[[-23 -15 -21 -16]
 [-19  13  36 -15]
 [ 27  12  -9  27]]
|
[[-19  13  36]
 [ 27  12  -9]]

[[ 17 -10 -17]
 [ -2 -18  16]
 [-18  -7  21]
 [ -9 -16  30]
 [-21  12  10]]
|
[[ -2 -18  16]
 [-18  -7  21]]

[[  9 -35  -5   3  -6]
 [ 23   9  12  28  22]
 [  7 -21   3  -4  -2]
 [  5   0 -14   8  -6]
 [-11  19  -3  11  18]]
|
[[ 23   9  12]
 [  7 -21   3]]

[[-27  16  -3  14]
 [-12   7   0 -14]
 [-13  -7  12 -27]
 [-10 -12 -13  10]
 [-14   3  -2  13]]
|
[[-12   7   0]
 [-13  -7  12]]

[[ 23  10  18   0  13]
 [  6  27  -5 -16  -5]
 [ -4  27  11 -20 -10]
 [ 11  12 -15 -10  10]
 [-15  12  -4  -4   5]]
|
[[ 6 27 -5]
 [-4 27 11]]

[[ 11  -5  10  29 -11]
 [ 11  -4   9  28 -15]
 [ 11  -6  10  28 -10]
 [ 11  -5   7  26 -17]
 [  2  -3  -1   3  -2]]
|
[[11 -4  9]
 [11 -6 10]]

[[ 20   9  -3 -22  11]
 [ 20  -3  29   0 -11]
 [ 14  23 -17   6  10]
 [-17 -20  18  -6 -11]
 [-24  19   1   1  -1]]
|
[[ 20  -3  29]
 [ 14  23 -17]]

[[ 11   5   1  -4   4]
 [-32  -1  22  -1 -32]
 [ 27   5  -6  -4  13]]
|
[[-32  -1  22]
 [ 27   5  -6]]

[[ -8  11  15  -5]
 [-37   9  39 -20]
 [  7  -9  -6  -8]
 [ -1   6  30   5]]
|
[[-37   9  39]
 [  7  -9  -6]]
---
[[ 21  -7  18]
 [ 11  16 -13]
 [ 30  20 -10]]
|
[[ 16 -13]
 [ 20 -10]]

[[  3 -11 -11  -1   0]
 [  0 -10  -5  11   2]
 [ 35 -11 -18 -29 -38]]
|
[[-10  -5]
 [-11 -18]]

[[ -6 -32   8]
 [ 15  30   1]
 [  4  -7 -14]
 [ -4   0 -33]
 [ 10  21  -5]]
|
[[ 30   1]
 [ -7 -14]]

[[-14  27  12   0]
 [ 22 -27  -4   0]
 [ 20 -31  -5   0]
 [ 28  -8   9   0]]
|
[[-27  -4]
 [-31  -5]]

[[-27  -1  -4  19]
 [-29  -1  -4   9]
 [ -8   0  -1 -29]
 [ -4   0  -2  23]]
|
[[-1 -4]
 [ 0 -1]]

[[-19   0  27  -2]
 [-13 -10  33  -6]
 [ 20  -8 -13  -5]
 [  1  12 -18   9]
 [-13  15  -6  13]]
|
[[-10  33]
 [ -8 -13]]

[[ 26  14 -27]
 [ 24  12 -29]
 [ 36  13 -36]]
|
[[ 12 -29]
 [ 13 -36]]

[[  2 -14  -7 -12]
 [  7 -31  -8 -13]
 [ -9  24  12  11]]
|
[[-31  -8]
 [ 24  12]]
---
[[-27 -20]
 [ 36  -2]
 [-34  -1]
 [ -1   2]
 [-28  12]]
|
[[-34  -1]
 [-28  12]
 [-27 -20]
 [ -1   2]
 [ 36  -2]]

[[ 18   2  25  -3]
 [ 22   2  21  -6]
 [  9   4  35   7]
 [-18   4 -33  32]]
|
[[-18   4 -33  32]
 [  9   4  35   7]
 [ 18   2  25  -3]
 [ 22   2  21  -6]]

[[ -2   1   5  13 -16  -5   7]
 [  7  -2   4   8  28  -4  -1]
 [ -6  -3   9   9  -3   2   4]]
|
[[ -6  -3   9   9  -3   2   4]
 [ -2   1   5  13 -16  -5   7]
 [  7  -2   4   8  28  -4  -1]]

[[ 32   7   1   9   5  23]
 [-18   9 -13 -25 -25   5]]
|
[[-18   9 -13 -25 -25   5]
 [ 32   7   1   9   5  23]]

[[-28 -18 -21 -10  36 -12  -1  -1 -10  32 -28   2  16   2]
 [  0   4  -1  19  -3  -5   8  32  -5  -3   0   4  11   0]
 [ -1   5   5   5   0  13 -19   1 -19  -3  -2  26  -7 -26]]
|
[[-28 -18 -21 -10  36 -12  -1  -1 -10  32 -28   2  16   2]
 [ -1   5   5   5   0  13 -19   1 -19  -3  -2  26  -7 -26]
 [  0   4  -1  19  -3  -5   8  32  -5  -3   0   4  11   0]]

[[-15   0  15 -20  30  -4  13 -26  -4  23  25  31 -15  17 -12  13]
 [-30  16 -17  -1   9 -28  23   6 -22 -10 -12   1  15  18 -24  26]
 [-16   9  -9 -30  22 -12  11 -15 -20   0   4  21  -1  35 -22  15]
 [-10 -17  30  27  19  -1   5 -16  21  22  27  19 -24 -36  20   5]]
|
[[-30  16 -17  -1   9 -28  23   6 -22 -10 -12   1  15  18 -24  26]
 [-16   9  -9 -30  22 -12  11 -15 -20   0   4  21  -1  35 -22  15]
 [-15   0  15 -20  30  -4  13 -26  -4  23  25  31 -15  17 -12  13]
 [-10 -17  30  27  19  -1   5 -16  21  22  27  19 -24 -36  20   5]]
